A single turn carries every row of the set below to another of its rows. Some are shown first; where does it send the rows asked next?
zin: [-15.9  -8.1  24.4  -4.7  -9.3  16.9  -8.2   4.9 -14.9  26.0 -27.7   5.5]
Pobug: [ -5.1  -8.5  24.2  14.9  -9.6   7.0   3.1  -3.9  -3.5  17.9 -31.0  -5.2]
mivaf: [ -0.5  -7.4  15.1  11.6   2.5   0.5  -8.4   1.9  10.2  44.4 -19.1   3.6]
Zupel: [ -1.7 -21.0 -24.4  -2.9  -1.2  25.1 -13.5  -4.7 -18.2 -10.2  -6.5 -19.3]
tesab: [ 25.2 -23.7  -2.6  22.6   2.3  10.7   0.8  -2.3  -2.7  -4.1  10.4   6.5]
Rog: [ 17.2 -18.0 -16.4  -2.5  10.9  -3.0 -11.3  22.6 -14.8  46.3  20.3  -2.5]
Pob: [ 29.6 -22.4  -4.4  13.2  -2.3   7.9   3.5  -2.0 -22.9  -7.5  -2.2 -14.6]
bule: [-14.4  -9.0  24.2  -4.3  -8.5  14.8 -12.7   5.3 -15.8  30.5 -25.1  10.9]
badav: [-21.2 -19.0 -10.2  -5.4 -12.5  20.8  -0.1  -0.6 -32.8  -7.4  -3.6 -20.6]
pofi: [-16.3 -17.7 -14.8 -15.4   4.7  17.8 -14.7  20.6  -8.5  39.2  24.5   6.0]
Bobev: [  1.7  -2.9 -19.2  -5.7  -0.2  13.1 -18.4  23.3 -12.1  39.6  24.4  14.9]
nif: [ -0.3 -21.5 -15.3 -10.2  10.9  14.1 -21.6  16.4 -13.3  37.6  23.4  13.4]
gopez: [ -4.1 -17.2 -28.7  15.8   8.6 -16.1  -2.2   0.1 -14.4  27.2   6.1 -33.0]
Tobuf: [ -7.6 -10.3  10.6  15.4 -28.4  -4.4  10.9  17.6 -32.4  -1.6   7.1   7.5]
fupi: [ 19.9 -18.6  -7.5  15.3  -0.6   7.7  -4.3  -3.4  19.4  12.9  15.4   0.8]
tize: [-15.2 -14.4  -4.8 -20.5  -8.4  18.0 -20.0  20.0 -19.9  32.3  19.7  13.9]
divu: [ -6.4 -14.5 -11.1 -10.8  -2.6  18.9 -17.3  31.9 -23.0  21.8  17.0  23.4]
vul: [ 14.3 -22.2  -5.3  16.3   0.5  20.1   2.9  -4.1   9.9  -3.6  11.8  -0.6]
zedu: [ 23.1 -20.5 -24.2   7.5  12.9  -2.8  -5.5  -1.2  -8.2  23.9   4.8 -30.8]
rimad: [ 20.5 -17.0 -20.0  25.4   5.4   1.4  -0.7  10.7  12.5  10.1  12.0   1.0]
Sudi: [-10.2 -12.7 -24.8  17.7   4.1 -13.5   7.3   6.6   0.9  29.9  13.1 -29.9]
ton: [ -0.4 -13.0  -3.7  -2.8  -6.8  -8.1  -2.2  33.0 -48.1  30.9  12.7   0.2]
lozam: [ -7.8 -10.6  -5.6  19.8 -19.6  -5.0   9.6  23.7 -38.6  -7.3  -0.2   0.1]
rom: [ -6.3  -6.9  24.0  16.9 -11.7   2.3   1.3  -3.0 -10.7  18.2 -31.7  -2.3]
vuna: [-15.5 -11.1   6.6  13.4 -18.1  -2.4  13.6  30.3 -31.0  11.2  16.3  12.9]
Bapo: [-10.0 -18.6 -14.1  -4.7 -12.1  17.1  -8.9 -13.8 -18.6  -6.7  -6.2 -28.2]
Gug: [ -8.2 -10.2   9.1   3.6   1.1  10.1 -11.0 -13.0   1.2  29.4 -31.0 -15.1]
Zuti: [-21.9  -4.3  17.8   3.4  -7.4  -2.7  -4.0  12.2 -13.5  44.9 -22.5  -2.0]
Zolu: [-14.8  -9.0 -21.8   8.6  -4.7 -22.2  -1.0  12.7  -7.3  41.6  14.5 -23.8]
vitot: [ -8.2  -9.4   9.9   5.4   2.4   7.2  -7.2  -9.0   6.7  33.2 -29.1 -17.2]
riku: [  7.3 -21.0  -0.4  -8.4 -10.2  16.5  -5.4  12.8 -51.1  -0.4  -0.5  -3.4]
Vugor: [ 25.2  -6.2 -13.7  25.7  -6.4  11.2   1.4  -4.0  -0.3  -3.7   7.2  -2.7]
betiv: [ -0.8  -1.4 -36.5  11.8   2.8  -5.7  -7.6   1.9  -5.9  31.1   8.9 -30.5]
Nenud: [ -5.5  -7.8  16.3   6.0   2.3   3.5  -7.3   6.5  10.0  47.5 -17.7   2.9]
Gebo: [-20.5  -3.7  13.4   3.6  -5.2  -5.7  -6.7   8.3 -12.9  48.4 -23.3  -4.7]
kurik: [-15.6  -9.9 -35.5   4.5   4.6 -13.2  -7.7  22.2 -14.9  36.0   9.3 -21.8]
Mapuf: [-10.6   4.9  -6.9  13.1 -22.2  -5.5   4.4  28.1 -42.8  15.6  10.2   5.8]
tutad: [-12.6 -22.5 -12.9 -11.1  -5.2  20.2 -12.9  -3.2 -42.5  -3.2  -4.0 -13.7]
pazem: [ -7.5 -12.4   1.8  18.7 -13.2 -16.0   8.5  27.2 -40.8  16.0  12.9   9.4]
raba: [ -5.6  -7.5 -15.3  -6.1 -14.6  28.1 -11.8  -2.2 -36.4  -7.1  -3.3  -9.4]

pazem -> nif
tize -> Zolu
Where do these go?
Pobug -> zin
raba -> Mapuf
mivaf -> Gug
rimad -> Zupel
Rog -> zedu
Sudi -> vul

